128 stands for zero in the data rows.
Here is a table of points, one per row:
[108 129 167  85 170 125 155  73 115 142 100 115 184  39 114 127 158 163 126 137  74 116 178 105 109 155 166  97 172 127 153 111 149 113 167 114 156 106 115 108 108 114 194 141 161 110  98 168]
[160 158 137 121 160 182 132 129 155  61 133 141 150  95  98 155 157 141  88  98 135  99 193  92 169 106  92 157 176 148 208 155 148 113 110  96  89 112 194 122  63 101 128 163 166 120 114  83]
[125 127 134 159 151 122 106 183 173 121 111 145 128 133 146 132 153 128 118 128 142 147  91 138  78  93 130  81 143 118  72 164 170 138 170 116  94 125 199  96 179 105 107 232 103 118 191  97]
[142 147 123  42 120 153 123 108 131 163 119 184 129 182 169 114 107 175 104  99  96 106 184 129  84 142 140 150  71 163 132 165 157 150 160 128 178 114 103 112 118 122 126  59  81 116 133  88]
[159 147 147 106 125 131 111 118 147 104 136 149 128 107 140 114 116 143 162 104 125  96  96 144  97 133 151 118 159  77  58 122  91 107 133 162 131 125 140 123 185 180 134 188 166 139 117 144]
[109 107 134  55 209 114 135 171 120 106 146 121  92 152 109 158 181  49 153 116  63 107 127 140  96 120 127 163 101 166 175 166 135 115 166  75  82 180 149 121  54 103  88 115 118  65 218 188]
[124  81  95 168 122  90 124 107  71 119 173 129 146 100 160 117 207 138  78 111 107 153 113 116 152 123 140 177 153 130 203 155  51 155 157  76 159 130  77 139 154  92  76 105  68 178  72 121]
[155 150 136 125 146 107 102  90 137 141 145 122 153 151 157 159  97 119 121 198 151  66 157 133 156 144 169 168 100 120  26 108 167 138 133 175 134 125  61 103 131 153 144 128 147 122 135 157]
[147 146 110 151 177 133 118 123 121 157 117 184 131 142 119 117 109 144 140 122 102 145 164 172 122 146 158 176 125 129 103  92 120 135  82 135 171  92  98 143  99 186 132 166 132 129 126 153]
[118 111 126 133 196 154 145  91 215 157 135 115 134  74 126 120 106 196 114 186  72 122 101 118  88 160 111  86 139  69 110 121 167 141 158 122 139 112 142 145 133 175 150 157 198 103  80  98]
[136 159 141 115 133 133 115  80 135 146 146 115 159 122 130 116 114 137 162 109 172 136 102 123 106 120 171 111 124 113  92  85  79 154 108 162 137  49 102 190 131 120 166 190 112 106 129 177]
[107 157 156 139 104 153  42 162 144 134 117 140 128 134 123 130 101  46 197 173 143 121 133 173 196 157 201 106 166 173 124 176 170 165 125 129 127 124  51 106  77 108  38 191 138 171 142  94]
[ 94 177 127  76 101 128 204 105 115 159  68 193  95 138 141 123 102 157 157 112 172 134 109 136 146 139 101 153  88 129  83 164 159 182 105  86 196 102 116 134 138 123 123  60  68 139 112 133]
[ 96  80 105  92 104 115 136 194 204 124  96 143  74 166  78 120 116  88 143 108 152 134  99 111  97 162  88 112 137 167  92 135 121 131  91  51 121 178 168 140 169 131  97 164 101 140 166  60]
[104 135 123 103 150 139 111  88 205 181  76 132 146 142 185 122 107 122 140 130 161 114 179  79 227  82 138  96  88 116  73  66 150 128 123 128 167 100 136 119  93 149 137 123 125 109  78 125]
[139 140 124 127  57 131 201 131 111 126 164 120 121 119 103  92 120 201 117 112 156 144  83 140 127  90 147 130 160 148 228 153  42 106 151 172 119 175 115 110 138 124 131 115 153 152  88 122]
[123  79 121 172  68  74 116 138 111 150  84 101  88 128  98  91  79 118 244  70 190 125 117 191 158 127 182 100  91 108  64  72 108 143 129 158 150 114  85  91 107 188  38  86 194 188 255 147]
[148 109 132 143 173 209 115 104 162 145 150 106 128 119 113 105 113  86 177 166  96  94 150 120 112 125 145 139 137 129 149 150 155 104 191  94 117 114 133  75  68  72 180 122 181 106  82 103]
[133 149 155 151 184 109 198 105  25 118 182  79  70 140 153  99 217 180  88 140  65 168 161 117 123  96 113 150  62 138 190 131 143 124  79 132  88  93  58 134  88 103 149 126 121 107  95  71]
[118 127  86 138  91 113 117 132 102 161 139 137 109 118  87  74 195 155 130 103 125 138 191 149 104 147 156 140 169 127  89  91  40 165 129 146 136 159 106  86 145 149 133  48 127 145 138 124]
[ 84 143 136 157 122 158 144 104  80  91 153 138 159 134 142 149 159 110 100  90  85 138 116 183 126 101 119 175  71 104 150 161  41  90 116 134 126 100 138 155 113 143 138  60 109 158 141  73]
[179 145 123 163 143 150 124 201 217 165 100 155 121 117  65 153  89 124  84 163 133 102 111  56 152 141  75 110 195 167 187 153  79 130 134 155  63 163 147 143 126  78 144 110 123 106 168 141]
[158 108 121 130 142 142 138 169 112 148 144  56 159 133 158 108 126  86 111 150 101 166 123  44 188 108  86  76 136 161 144 149 207 144 223 108  94 172 172  88 109  95 136 110 168 165 139  97]
[135 141 158 121  76  97 142 116 142 120 169 136  89  71  82 134 140 115 141 131  63 118 122 152 146 126 145 126 167 129 173  81 146 116 124 169 166  56 109 128 127 153 157 167 122 137 113 149]
[124 134  77  85 127 139 155 129  90 110  50 138 125 193 200 151 113 129 111 164 135  68 158 130 204  92 159 130  73 140 113 124 176 133 145  68 123  89 104  80 101 103 141 119 115  60 106 119]
[135 100 140 125  49  63 159 134 138  99 169  93 146 152 144 103 151 184  83 148 151 133 155 165 127 187 162 156 149 185 152  96  80 102 111 153 144  84 132 175 167 109 184  75 121 127  89 137]
[163 113 120 141 121 143 152 116 163 133 132  95 128 152  86 144 144  85 128 107 234 176  58 127 152  83  98  98 131  98 127 143 158 149  98 117 118 188 102 149 162 106 105 146 115 153 184 112]
[146 106 111 168  64 101 125 108 140 125 142  87 176 149  99 100 183 198 109 118 129 161  81 181  67  92 118 144 131  56 102 110  78  88  88 116 125 132 157 122 145 163 100  90 130 173 102 133]
[ 80 138 139 130 141 121  99 135 108 126  64 179 100 133 179 157 115 146 164 133 211 116 101 118 117 129 119 149  66 156  50 116 118 107  87 147 125 162 111 128 154 152 185  88 110 114 105 159]
[100 152 143 146  96 139 128 161 185 109 133 100 106 124 112 138  89 112  76 128 167 171  69 172  80 141 160  92 111 102  99 116 105 120 174  85 113 168 166 120 168 162 135 114 141 136 146 180]
[ 42 150 115  67 139 115 129 130  53 141 107 167 169 116 150 111 161 106 140 114  43 174 126 131 159  95 131 193 115 102 107  81 121 115 156 156 171  88  57 119 112 122 150 169 146  83 111 101]
[149 108 116 133 104 123 153  93 103 119 165 152 146  89 149 151 246 202  93 105  82 155 132 140 122 146 138 120 132 175 182 123 127  88  93 169 120 139 152 122 146 118 105 103  96 154 138  81]
[176 175 153 192  85 134  46 112 170  58 143  99 160 135 100  96  21  95 153 141 205 103 190  81 133 173 183  80 137 136 136 137 130  78 131 127  79  86 140 111 125 168  55 191 171 150 139 126]
[160 118 115 155 180 148 112  82 114  86 117  93 121 129 182 134 172 142 122 110 127 102 107 114 147 134  68 154 134 118 206 147 138  95 111  97 124 150 118 140  74  94 114  81 129 156 110  98]
[ 59 108 141 117 148  79 117 209 121 135 131  84 107 112 146 138 167  59 113  82 151 141 125 126 107 132 113 143 101 114 139 112 103 199 147  86 136 181  91  97 178  95  91  86 114  66 172 139]
[135 137 167 172  50 104 139 107 137  84 135 122 149  87 128 124 111 142  78 137 119  81 172 163 126 143  83 113 205 125 118 162 174 100  71 155 127 136 121 143 137 142 130  98  78 136 133 135]
[123  85 105 114 106  80 130 162 103 137 133 133 121 140 130 136 147  81 143  84 188 164 108 114 115 174  96 126  68 118 109  72 130 168 164 156 122 188 150 129 156  87 121 122 146 149 167 156]
[173 100 118  96 166 184 150 119 124 153 112 172 122 117 141 164 133 124 164 136 126 145 160 110 127 143 144 152 151 140 127 148 127 116 126 137 152 100 128 126  95 182 143 204 137  94  78 115]
[150 126 174 123 161 136  90 203 150 130 152 102 134 134  72 119 161  69 160 110  99 155  78  78 153 167  49  87 108  98 190 110 142 121 180  78  85 157 140  88 121 169 108 101  65 124 172 141]
[168 126  91 172 131 148 133  95  55 121 119 127 135  84 155 150 135 142  91 129  83 139 119 107 118  64 120 145 239  82 170 163 127 148  94 163 134 108 167 175  40  63 137 192 143 159  99 124]
[122 149  99 191  93 104 110  90 129 100 160 101 127 120 142 145 101 199  97 124  80 125 157 112 125 121 134 154 205 155 188 152 160 119 142 142  87 185 188 133  76  91 123  67 171 117  62 111]
[154 134 128 126  84  90 129 106 118 160  87 149 156 201 123 199  59 191  59 133 183  98 117 157 118 140 170 129  54 160  55 152 189 132  84 147 171 108 165 163 184 155 153 133 115 141 125 195]
[122 155 132 117 152 121 102 213 148 154 140 153  85 166 132 129  98  88 158 109 116 151 116 134 127 124 101  79 154  87  95  85 154 146 118  88 125 165 184 145 190 127  87 122 127 148 203 123]
[124 115 149  87 123 155 114 108  76 154 151 131 106  59  97  56 103 131 164 123 126  84 117 153 139 119 192 177 135 146  73 147 114 125 141 162 138  97 114 153 140 147 184 198 135 151 105 129]
[108  64 117 128 133 129  99 137 143 137 124 144 124 169  99 130 121  72 105 135 149 148  93 111 103 156  67  81 137 111 109 123  75 135 118 170 111 178 152 162 160 117 119 133 129 121 184 166]
[ 46 145  72 102 172 123 181 129  86 113 132 104 115 138 161 145  64 148 128 120 137 139 115 123 127  95 143 169  60 213  70  93 126 116  45 143 123  82 136 116 126 143 109  98  74 100 116 142]
[114 117 121 132 152 125 158 103 107 107 170 160 142 152 137 107 111 108 125 149 117 132 204 127  95 115 130 128 152  67 189 127 140 142 152 152 150  59  85 131 111 136 157 157 146 135  59 148]
[199 114 175 171 144 158 104 162 167 102  84  93 109 114  88 148  89  79 172 203 133 132  75 131 128 171  39  48 104 118 196 156 127  98 119  96  73 202 156 145 178 135 148 182 114 112 157 171]
[ 98 150 136 109 129 146 107 107  90 142 118 141 141 154 123 171 107 119 139 172  98  87 138 104  96  92 105 127  91 114  92 150 153 145 113 140 156 121 141 188 174 118 143  80 122  85  79 119]
Along one direction, these points spread out more than along any other. Take the direction at right angles to it along which they spread out most. Then take the direction at right angles to both along which they spread out most. Go by this last direction. How many in every 100 of the points above lie lower along it than each point below? Answers are rounded to whole numbers. More than half of the points above lie lower than the first one.
[163 113 120 141 121 143 152 116 163 133 132  95 128 152  86 144 144  85 128 107 234 176  58 127 152  83  98  98 131  98 127 143 158 149  98 117 118 188 102 149 162 106 105 146 115 153 184 112] 31
[125 127 134 159 151 122 106 183 173 121 111 145 128 133 146 132 153 128 118 128 142 147  91 138  78  93 130  81 143 118  72 164 170 138 170 116  94 125 199  96 179 105 107 232 103 118 191  97] 57
[149 108 116 133 104 123 153  93 103 119 165 152 146  89 149 151 246 202  93 105  82 155 132 140 122 146 138 120 132 175 182 123 127  88  93 169 120 139 152 122 146 118 105 103  96 154 138  81] 10
[146 106 111 168  64 101 125 108 140 125 142  87 176 149  99 100 183 198 109 118 129 161  81 181  67  92 118 144 131  56 102 110  78  88  88 116 125 132 157 122 145 163 100  90 130 173 102 133] 6
[160 118 115 155 180 148 112  82 114  86 117  93 121 129 182 134 172 142 122 110 127 102 107 114 147 134  68 154 134 118 206 147 138  95 111  97 124 150 118 140  74  94 114  81 129 156 110  98] 41
[124  81  95 168 122  90 124 107  71 119 173 129 146 100 160 117 207 138  78 111 107 153 113 116 152 123 140 177 153 130 203 155  51 155 157  76 159 130  77 139 154  92  76 105  68 178  72 121] 0
[ 96  80 105  92 104 115 136 194 204 124  96 143  74 166  78 120 116  88 143 108 152 134  99 111  97 162  88 112 137 167  92 135 121 131  91  51 121 178 168 140 169 131  97 164 101 140 166  60] 27
[142 147 123  42 120 153 123 108 131 163 119 184 129 182 169 114 107 175 104  99  96 106 184 129  84 142 140 150  71 163 132 165 157 150 160 128 178 114 103 112 118 122 126  59  81 116 133  88] 45
[114 117 121 132 152 125 158 103 107 107 170 160 142 152 137 107 111 108 125 149 117 132 204 127  95 115 130 128 152  67 189 127 140 142 152 152 150  59  85 131 111 136 157 157 146 135  59 148] 78
[123  79 121 172  68  74 116 138 111 150  84 101  88 128  98  91  79 118 244  70 190 125 117 191 158 127 182 100  91 108  64  72 108 143 129 158 150 114  85  91 107 188  38  86 194 188 255 147] 29
[160 158 137 121 160 182 132 129 155  61 133 141 150  95  98 155 157 141  88  98 135  99 193  92 169 106  92 157 176 148 208 155 148 113 110  96  89 112 194 122  63 101 128 163 166 120 114  83] 82
[154 134 128 126  84  90 129 106 118 160  87 149 156 201 123 199  59 191  59 133 183  98 117 157 118 140 170 129  54 160  55 152 189 132  84 147 171 108 165 163 184 155 153 133 115 141 125 195] 53
